(in the rows, 128 means zero)
Where one turn sends some rows of the set: a few examples, then the rows asked
Sose: [119 143 131  81 141 129 117  88 113 179 115 129 134 118 118 122 108 109
 144 106 175 132 118 148  96 126 138 105 134 133 164  91 122]
Nipon: [ 86 125 133  91 134 138 128 125 152 119 139 154 105 101  98 128 124 136
 169 106 137 124 135 151  94 109 145 159 137 129 138 176 101]
Budum: [137  75 120  91  96 123 150 104 110 103 141 135 134 144 149 123 120 122
 121 126 137  62 147 133 104 106 151 149 170 143 147 109 103]
kul: [136  79 122 117  92 105 155  93 106 128 151 135 147 111 147 121 157  88
 160 105 116  95 130 152 120 129 166 149 167 140 135 125 103]
Rek: [133 178 116  81 109 102 114  92 182 126 120 125 142 121 151 118 137 133
 110 112 151 141 131 149 155  96 156 154 141 119 141 146 145]
luf: [119  88 128 103 127  64 113 106 123 144 106 147 140 162 161  93 133 135
 129 108 138 110 170 137 123 119 120 133  93 136 140 138 135]
Fid: [142  97 121  97 124 137 120  91 114 117 141 148 145 173 173 127 143 141
 172 155 131  96 139 130 125 120 134 152 188 141 152 102 114]
Pag: [119 152 123 133 144 160 109 139 123 113 135 177 141 118 119 135 114 125
 141 118 137 134 136 186 148 114 166 172 154 119 111 141 104]
Vaf: [142 140 123 107 133  97 124 104 121 154  50 167 128 100 138 137 135 155
 180 133 141 134 141 139 149 136 128 141 115 140 144 121 117]
Rak: [137 129 127 111  96 154  95  70 113 154 101 148 192 119 165 116 122 129
 120 126 144 124 148 109 146 120 142 166 121 139 118 109  78]
kub: [106 153 134 102 109 141 122 137 123 166 114 145 107 163 109 123 128 109
 103 153 138 105 160 179 142 115 155 150 134 108 124 150  99]
nuba: [118 129 137 138 150 120 120 107 106 166 114 123 142 147 125 119 116 135
 132 129 141 127 160 143 145  96 180 119 159 109 191 157 117]
Tigor: [109 146 105 101 136 112 115 150 109 126 110 135 148 109 138 131  95 141
 102 126 138 138 161 116 145 138 102 129 146 127 161  94 143]
tuv: [154 134 134  78 102 128 150 138 151 128 111 133 155 122 126 120 146 120
 129 102 125 109 147 134  67 151 135 135  90 126 132 125 142]
pafi: [135 106 117 105 117 110  95  83 149 153 102 111 155 122 159 117 111 133
 120  99 169  61 116 134 119  83 146 143 109 146 148 131 104]
Keru: [102 107 121 107 114 129 125 134 136 114 124 179 124 107 143 154 134 160
 141 131 146 109 149 152 144 145 170 200  94 142 138 136 128]
pemo: [141 153  99 128 166 118 143  87 133 104 118 119 122 112 150 131  96 120
 142 100 132 101 138 171 137 144 140 139  93 120 164  97 111]
Deku: [ 98  94 118  97 104  91 133  84 124 133 149 145 145 165 154 135 169 137
 139 155 127 111 123 134 139 108 106 146 166 124 128 132 104]
nis: [148 149  89 104 112 132 113 110 162 126 128 145 153  78 149 119 144 137
 137 102 115 127 110 142 115 135 166 110 120 125 104 135 147]
Mig: [196 130 120 101 127 173 130 112 135 132  93 130 150 163 128 118 137 133
 114  90 130 130 164 133 122 125 112 137 127 127 144 124 118]
zonil: [170 190 135 104 107 108 100  87 124 118 122 136 116 166 127 114 135 140
 129 107 132 158 134 130 121 116 118 143 146 125 138 133 102]
tid: [ 92 136 135 127  94 120 102 131 103 164 129 163 104 112 129 105 113 154
 121 138 127 132 140 126 143 122 181 147 162 144 115 120 128]
fip: [111 110 125 115 101 104 154  89 137 128 132 133 186 125 172 134 147 122
 136 140 100  88 129 153 164 123 150 152 167 132 123 132  83]
vaza: [135 125 121 135 107 148  95 110 103 133 151 113 170 113 191  98 120 124
 146 146 126 150 131 125  98 136 131 140 130 140 159 103 132]
tof: [126 126 101 127 105  83 108  94 115 110 143 143 138 126 151  80 133 103
 153  98 112 134 124 141 126 137 120 193 108 131 174 127 123]
Bef: [129 143 117 132 118 146 105 115 105 144 136 124 118 147  99 131 156 151
 159 149 115 116 171 179 116 156 149 117 132 121 162 160 113]
Tiguk: [ 96 149 165 136 129 150 128 107 102 119 157  98 145 157 117 130 121 120
 136 103 126  88 131 149 123 132 109 138 118 111 172 133 108]
ket: [ 89 135 126 108 123 197 125 117 143 122 115 100 132 110 118 128 136 169
 135 117 127  83 162 154 120 133 132 143 151 135 145 153 123]
zele: [111  94 121 103 117 197 130  89 131 142 124 154 118 126 131 134 130 131
 161 111 121 101 102 153 127 135 120 148  87 128 149 146  91]
Bopi: [125 135 126 108  82 138 142  84 136 148 121 124 115  77 114 128 125 117
 121 129 149 138 133 145 152 130  97 166  95 131 131  91 111]

Nipon goes to ket
Deku goes to fip
And these:
zonil goes to Rek
Sose goes to Tigor
Rak goes to tof
zele goes to Tiguk

Where one turn sends some rows of the set: a few examples, then the rows asked
Komiz: [155 140 117 146 162 123 111 169 113 133 119 156 101 152 131 146 137 146
 152 132 135 136 153 117  85 100 122  97]
nefo: [119 107 139 104 151  95  98 109 107 179 137 143 133 119 150 156 138 127
 182 138 176 156 127 122 152 148 117  91]
Nik: [140  88 131 140 123 129  92 122 149 122 140 120 167 128 124 144 115 100
 175 135 118 155 122  96 134 117  84 131]
ginel: [141  99 140 127 113 129  96 128 148 118 137 130 166 126 122 136 113  99
 177 131 118 154 114 101 127 140  84 132]
padar: [108 116 171 177  97  98 106 123 111 135 172 122 108 179 121 130 146 102
 131 128 137 125 151 119 129 105 126 130]
sur: [140  85 132 136 121 128  91 119 143 110 142 131 168 128 128 143 115  94
 172 135 119 157 122 103 129 119  84 128]
ladi: [156 135 116 138 165 128 108 170 108 135 109 150 102 156 129 145 133 147
 150 142 135 143 159 109  85 117 113 107]
guzo: [158 109 110 156 143 113 117 110 115 168 146 128 133 175 124 131 163 158
 145 137 181 150 160 111 152 129 167  99]
ris: [141 148 162 116 108 143  98 153  88 131 120 115 133 156 151 104 130 120
 117 102 151 153 118 178 125 119 130 114]
Lol: [146 146 116 140 165 127 120 173 108 138 115 155 106 153 127 148 137 140
 162 130 134 140 150 114  88 109 117 110]
piten: [107  99 164 172  97 107 109 109 113 124 177 124 116 190 128 131 139 103
 135 124 144 126 142 121 119 105 127 128]
fop: [150 127 122 108 152 132  95 102 144 135 119 122 152 139 147  97 124 137
 130 153 182 156 120 111 182 140 145 109]
zetok: [149 137 144 104 115 150  90 159  95 133 120 121 141 159 144 108 133 120
 128 102 147 146 105 182 125 111 122 107]
miz: [148 147 119 142 173 134 125 168 109 135 116 147 106 144 132 150 137 140
 161 131 136 136 153 116  90 110 121 115]
buv: [128 109 131  99 153 102  93 120 104 177 137 140 121 125 155 144 148 129
 183 151 179 152 126 121 148 150 126  89]
Bilu: [144 100 136 136 120 129  90 119 137 108 155 130 164 117 128 148 109  97
 174 135 126 160 123 104 127 127  86 130]
zube: [116 129 151 118 139  96  90  97 109 169 133 104 128 136 117  95 132 165
 144 148 170 123 111 120 137 100 145  86]
lavek: [140 105 140 133 118 124  87 119 147 108 133 133 172 122 120 153 105  96
 171 139 123 153 120 108 129 122  91 123]
Lige: [112  92 131 137 131 144 125 124 114 154 156 126 124 110 110 104 154 125
 132 159 193 142 119 165 163 130 139 115]
fofa: [149 121 123 124 133  95 145 115 136 118 126 123 138 167  99 100 127 160
  99 114 139 131 109 112 133 139  64  97]
Livu: [111 112 163 169  91  98 104 108 110 126 176 120 121 187 131 136 146 109
 127 131 144 127 135 117 113 105 123 135]
nolu: [136 144 154 109 113 145  94 163  91 135 116 124 143 158 133 106 132 127
 128 101 145 152 114 181 128 104 125 116]
Lon: [116  97 137 135 121 147 119 109 114 155 165 118 126 112 114 114 152 126
 138 161 193 132 120 155 162 136 146 110]
Ror: [144 103 145 157 162 102 125 139 104 128 144 139  99 136 128 152 146 111
  98 111 167 176 151 141 173 138  75  99]
Linur: [117 104 108 113 138 108 119 105 138 152 130 148 148 122 135 118 161 143
 132 195 152 118 140 104 130 129 125 113]
Keni: [151 120 117 108 149 141  88 102 130 134 113 115 158 150 151 103 120 132
 132 149 169 161 129 115 179 133 152 113]
mafet: [140 120 127 133 134  93 144 111 142 111 129 120 140 163 106  82 121 154
 102 115 149 138 105 122 124 137  68  97]
nek: [165 142 117 149 161 119 122 166 110 139 111 144 117 137 130 148 140 144
 157 130 130 145 152 106  81 112 113 105]
tanup: [143 104 152 151 154 106 117 145 111 122 143 144  90 141 127 146 148 112
 102 117 172 170 144 142 183 141  72 106]
Mir: [144 117 127 124 135  97 145 110 133 114 119 120 139 166 107 101 119 156
  89 110 145 144 105 113 125 143  72  97]
satif: [143  99 151 153 171  95 124 135 106 129 147 141  97 135 129 147 147 111
  97 116 160 169 155 143 173 134  81  95]
vosu: [151  95 146 166 166 108 125 146 112 119 142 140  87 133 129 147 147 101
 115 119 160 166 146 138 171 144  84  92]
logep: [152 134 154 109 118 151  89 156  84 139 124 114 142 161 131 101 133 128
 121 102 148 148 123 183 128 115 122 112]
Kimef: [143 107 125 120 133  99 145 112 136 117 116 114 134 165 105 104 120 155
  95 115 143 147  96 118 125 148  74  91]
Bope: [107 105  99 114 146 114 134 111 140 154 129 153 141 127 133 106 161 149
 129 187 149 121 139 114 127 130 117 114]
medeb: [154 118 106 155 139 103 121 110 121 174 151 124 131 165 127 130 172 155
 139 141 186 147 153 114 164 130 154  93]
div: [137 101 140 163 161 100 120 142 116 129 144 140  96 138 138 145 157 106
 111 121 169 175 146 144 172 138  65 105]
pufup: [110 117 166 172  99 104 109 107 113 134 172 123 119 192 125 150 145 101
 135 124 145 118 138 127 118 111 128 125]
Zet: [106 101 170 166  95 100 109 114 117 128 178 128 119 192 132 125 133 102
 137 124 150 128 147 122 126 111 132 131]
botif: [136 142 150 108 104 138  99 162  92 133 112 121 148 156 136 109 136 133
 126 106 149 153 117 183 124 108 131 117]
dusoz: [104 128 154 123 136  84  99  90 107 168 128 104 128 140 114 108 121 156
 141 143 174 121 107 114 137 100 139  90]
Piniv: [145 111 133 127 123  95 138 112 139 114 116 121 143 169 113  90 133 153
  91 114 127 134 105 123 127 141  79  89]

botif goes to Zet
zetok goes to Livu
And these:
logep goes to pufup
sur goes to Mir
Bope goes to Keni
medeb goes to buv
nek goes to ginel

Where one turn sends some rows of the set: a few examples, then the rows asked
gekeb: [ 98 134 164  92 112 177  85 143 133  95 155 122]
ronen: [142 104 154 147 103 163 136 126 168 115 128 176]
kebo: [179 126 127 126 100 139  73 147 112  96 148 134]
Pav: [101 140 155  98 101 168  78 150 134  81 160 126]
kileb: [111 146 165 113  91 119 109 107 146 139 152 160]
Luva: [107 147 167  93 110 170  73 132 135  91 141 122]
dovi: [133  90 119 135 120 168  73 148 124  84 160 135]
Mige: [115 105 116 159 106 146  93 154 165 132 121 108]
naro: [127  96 119 171 117 146  99 158 157 122 136 114]
Gup: [142 116 149 138 109 153 136 107 180 102 138 166]
zas: [116 138 147  95  81 162  88 143 121 121 154  97]
lek: [124 106 121 172 100 150  92 162 167 133 123 130]
Fekav: [166 103 133 122  96 142  68 151 109  93 150 134]
Ropu: [161  94 145 153 112 127 100 165 158 134 127 143]
gen: [168 118 127 129  89 153  65 148 116  94 155 116]
molig: [120 138 173 117  91 116 109 116 140 151 160 141]
sig: [148 108 149 144 108 174 125 113 173 102 142 174]
kugam: [171 105 130 130 110 140  73 145 110  95 138 119]
damit: [117 145 178 115  92 138 103 105 132 152 152 144]
bev: [123 106 124 171 114 132  85 160 164 123 121 122]
talel: [147 120 151 148 101 167 131 114 178 103 122 165]
Pozit: [102 119 154 154  84 143 115 114 177 108 117 159]
feg: [119 150 161 120  90 131 113 101 139 148 164 145]
noset: [140 170 168 117 114 151 106 101 142 114 155 154]
dit: [ 91 135 165 106 106 174  81 141 133  80 140 130]

Ropu goes to zas
dit goes to sig
And these:
ronen goes to gen
Gup goes to kugam
Fekav goes to feg

Where one turn sends some rows of the set: a few examples, then the rows asked
mezu: [132 149  58 122 113 142 112 128 135  97 126  81 149 110 154 123 150 169
 135 124  82 113 110 172 180 134 122  98 101]
magur: [109 177  88 145 178 175 109 124 116 123 134  67 141 126 120 151  85 136
 116 135 118 129 128 153 177 116 114  85 108]
nali: [109 122  83 111 136 161  94 159 122 125 140 123 135 113 131 105 137 167
 125 163 135 168 139 145 139 105 161 114  91]
Til: [ 95 118  69 109 136 147 114 117 107 104  99 119 154 127 152  69 135 151
 108 154 144 145 158 158 140 111 153  98  99]
magu: [159 148  94  88 138 101  88  95 148 147 122 106 130 115 176 124  99  99
 101 132 140 131 133 132  96  92  85  88  81]
Par: [124 174  77 133 150 149 134 111 127  77 121  91 149 120 153 175 118 136
 120 126  85 128 128 174 163 147 120  98 101]
Zof: [103 117  73 103 119 147 118 108 138 124 105  82 160 162 147  87 128 148
 128 131  94 102 105 159 155 121 120  79 139]
didag: [108 134  72 105 145 171 150 107 128 117 108 130 170 144 158 126  87 131
  83 136 110 144 155 163 119 155 140  69 128]
Rog: [ 84 130  90 122 156 137 118  94 108  94  92  87 148 161 146 106 127 128
 131 154 133 134 139 160 153 102 130 102 110]
Zutol: [124 176  74 134 169 193 122 137 124 135 143  96 153 109 127 149  70 145
  89 126 110 135 139 154 157 142 124  70 113]
vokag: [154 151  98 100 143  95 113 104 142 142 113 118 138 113 177 124  99 109
 104 151 141 125 142 141  92  71  91  75  77]
pime: [ 97 134 104 125 156 150  95 135 122 114 132  90 126 146 125 137 132 143
 149 164 126 157 122 147 152  93 140 120  99]
rudek: [ 89 150  96 116 170 153 139  92 117  90  99 105 157 157 140 138  95 106
 104 138 111 124 134 161 128 130 128  86 127]
medo: [165 143  88  89 122 101 112 113 159 158 121 116 144 112 177 112 102 121
 101 138 119 105 123 141  93  81  86  63  93]
keb: [143 143  45 119 106 157 128 132 136 110 130 102 156 105 170 132 133 178
 115 126  87 139 138 174 170 156 130  88  98]
tude: [115 172  79 130 159 174  93 144 127 127 141  71 145 105 108 112 105 150
 115 120 103  97 101 149 174 112 118  83 117]
Ridit: [163 147  89  82 130 104  84 105 152 150 127 113 134 104 172 112 103 104
  96 125 133 120 124 130  91  94  88  85  84]
pas: [161 145  89  84 131 102  84 104 149 149 126 114 132 103 175 110 104 106
  97 130 141 127 132 131  93  92  91  88  79]
bakoz: [157 147  92  92 132  94 103 115 147 144 116 120 139 102 171 102 110 117
 103 144 135 108 128 139  91  68  94  74  81]
beza: [114 106  57 102 111 163 134 110 134 141 107 106 166 156 170  95 112 161
 108 140 110 143 147 163 147 142 132  71 128]
Vusu: [117 179  74 127 169 184  99 155 117 118 143 106 150  78 108 109  96 149
  88 123 120 114 125 149 151 121 138  83 104]
Nem: [110 157  74 146 161 169  96 132 108 132 130  68 137 119 132 121 107 160
 126 148 141 148 146 153 190 102 124  93  90]
Rulog: [111 148 100 101 146 167 101 155 148 118 149 110 143 122 105 130 119 138
 121 129  81 108  80 144 126 120 138  97 132]
runiv: [163 144  92  96 131 101 120 102 153 158 117 113 143 124 185 132  91 114
 104 145 127 123 138 144  96  84  84  64  88]
Nisad: [124 172  71 121 139 144 113 132 129  71 126  99 150  91 136 130 142 147
 118 116  81  97 104 169 159 134 130 103 101]
Kuzas: [162 147  92  87 135 105  93  96 150 151 125 111 132 114 178 128  94  99
  97 131 136 133 135 133  92  98  85  83  83]
Zeriv: [165 142  90  92 125 102 117 107 158 161 120 113 145 121 182 124  94 117
 103 140 120 113 128 142  95  85  82  61  93]
defi: [138 164  60 122 132 163 141 125 134  94 130 114 159 101 162 161 112 153
 100 122  82 136 139 175 152 166 131  85 102]
botap: [118 141  91 111 152 184 131 144 138 132 147 133 148 130 137 167  89 141
 100 147 106 171 140 151 118 146 148  89 116]
dozam: [162 144  89  89 124  97 105 117 154 151 119 119 143 104 173 102 108 121
 101 139 125 104 122 140  92  74  91  69  88]
zil: [127 171  63 121 142 151 120 139 119  70 127 126 152  72 144 127 136 152
  99 125 101 125 135 169 146 142 147 104  86]
Zed: [100 156 114 122 174 165 117 131 129 106 137 107 136 143 118 173 101 119
 125 151 106 149 117 148 127 118 137 106 115]
bupab: [164 145  89  83 127 102  86 101 155 154 127 106 133 111 175 115 102 105
 101 125 129 120 121 131  96  94  83  84  88]
zata: [116 121  89 109 122 162 101 142 151 146 145  83 139 153 130 130 128 162
 147 142  87 132  93 148 156 116 126  96 129]
Bup: [158 147  96  99 139  99 119 101 147 150 114 116 139 121 183 132  93 110
 103 150 136 128 144 143  94  79  86  69  82]
vimi: [120 157  71 139 140 138 120 112 117  82 116  81 141 121 161 152 139 153
 138 142 107 143 140 174 180 128 124 109  84]
Sug: [165 140  87  84 124 104  89  99 155 159 127 105 133 115 180 118 100 108
 101 128 131 127 127 133  98  97  82  82  87]
nalir: [ 97 144  84  97 145 152 119 118 131  96 109 112 163 129 124  88 120 126
 101 119  91  82  96 155 125 124 134  83 139]
Rire: [127 153  57 130 132 145 118 130 112  83 120 110 147  91 163 128 143 165
 117 142 119 153 156 172 166 135 144 110  73]
zani: [126 111  74 109 117 177 117 146 147 159 146 110 145 145 151 138 112 173
 124 152 106 174 136 152 145 136 140  88 116]
goden: [166 143  87  86 127 107  92  99 153 157 126 110 134 114 182 123  95 106
  97 130 134 134 135 133  95 101  84  82  85]
Tenub: [119 161  63 134 158 180  98 151 107 131 138 101 145  86 129 102 103 167
  97 142 143 149 156 152 167 116 143  88  86]
parup: [160 144  91  88 133  99  84  98 146 148 123 108 130 110 177 114 104 104
 103 134 143 131 133 132  97  88  87  91  78]
sotud: [125 147  62 132 134 177  95 142 130 154 141  64 146 120 132 105 109 175
 123 130 111 124 120 153 190 116 116  77 112]
bikav: [101 138  71  95 144 159 121 131 118  94 109 144 166 104 134  73 120 138
  81 132 120 116 136 156 112 129 158  87 116]
feka: [133 151  54 129 138 193 113 146 128 159 145  92 154 108 142 120  87 175
  96 131 117 146 147 155 172 140 128  68 108]
Zur: [115 143  88  99 144 175 103 169 134 116 150 145 146  93 114 113 120 152
  99 140 108 138 117 143 112 124 163 101 110]
Zeguf: [154 150  97  96 140  93 106 110 142 139 114 120 137 105 172 111 106 112
 104 149 140 117 135 140  92  66  94  77  76]

feka goes to Vusu
Rulog goes to pime
defi goes to Nisad
And these:
bupab goes to parup
bakoz goes to Bup
Zof goes to Til

